Named turns come first, each shown by rows before and after it. Which turns, in which order, take the first row of each pair that follows to the second? Write the first one first, as in the answered first pair.
turn k748:
[ -6   0   1  -5   1  -1 -10  -1  12   2] -> [ -8   6   1  -1   7  -1 -11   5   2   7]
[  0  -8  -7  -5  -5  13  16  -3  -2 -32] -> [ 14   0  -4 -10  -7  24   0 -23  -9  -4]
[  5  14  17  -4   5 -13  12  -5   8   7] -> [  2  14  17   1  11 -15  11   1   1   5]
[  0   5 -21  -5  -9  -3  -2   9  -4 -20] -> [  8   6 -18 -14 -16   5  -8  -4   2  -1]
turn k424:
[ -5   4 -13 -10 -25  13 -10 -29  -6   4] -> [-16  -4  27  -2 -16   4  -3 -22  11  18]
[-10   5  -6   1 -14   0  -2   0   3  11] -> [-13   2  -4   2 -12  -1  -1   2   6  12]
[ 12   4 -14  -1   3 -10  -2   3   9  11] -> [  9   0  -9   1   3 -11   1   5  14  10]
[ 23 -10 -14   1  -1  -1  22  -4  -7 -10] -> [ 14 -13  15   7   8  -8  24   3   5  -1]
turn k107:
[ 10   0 -23  16  17 -28  16  25  -1  -5] -> [-11  -8  -1  24  25  -8  19  10 -19 -17]
[-11  -8  11  -8 -10  22   7 -25  -5 -17] -> [ -8   5   4 -22 -20  19 -17 -20   3  -6]
[  0  -3  -3  10  12   0   9  10 -13  -1] -> [-11   2   6  10  13   8   1   7 -15  -2]
turn k153:
[ -8   6  -5   5  -1   2   2   3  -7 -11] -> [-1  2 -5 -1 -2  7  8 -7 -8 -4]
[ 13  -4 -10  -4  -2   3  -3 -15 -11  18] -> [ -7   1 -11   8   4 -17 -10  18 -11   1]
[ -9   9   4   4 -23   6 -23 -10   2  -7] -> [-16   3   5   4 -22   5 -16  -6   2 -17]
Pairs:
Each pair is 2 to 4 turns apart.
[ 20 -18  -4 -10 -16  15  29 -31   7 -13] -> [ 20  -2 -11 -28 -32  12  -5 -23  17   0]  k107 k107 k107
[ -3   1 -28 -21 -25   4  19   2  21 -26] -> [-18   1 -12 -13 -16  19  24 -10   9 -36]  k107 k107
[ 24   1 -27  -9 -11  -5   8  -3   0   4] -> [ -1 -14   3 -12 -14  19  10 -20   8 -17]  k153 k107 k107 k748
[  6 -11  20 -12 -11  -3 -15 -11  37  16] -> [-12  12  15   8  14 -17 -34  12   3  22]  k153 k748
[ 14 -22  24  12  19 -26  16  11  21  16] -> [-15 -23  43  -2   7   1 -15  -3  25   8]  k107 k107 k748 k748
[  1  10  -9 -15 -11  11 -17  -6  -9   2] -> [ -1   8 -19  -4  -7  -4  -8  13 -11 -12]  k748 k107
[-14   0  15 -10 -11  24  -7 -25   3  -3] -> [ 18   5  -7   4   4   3  13 -19 -15  23]  k107 k107 k107 k748
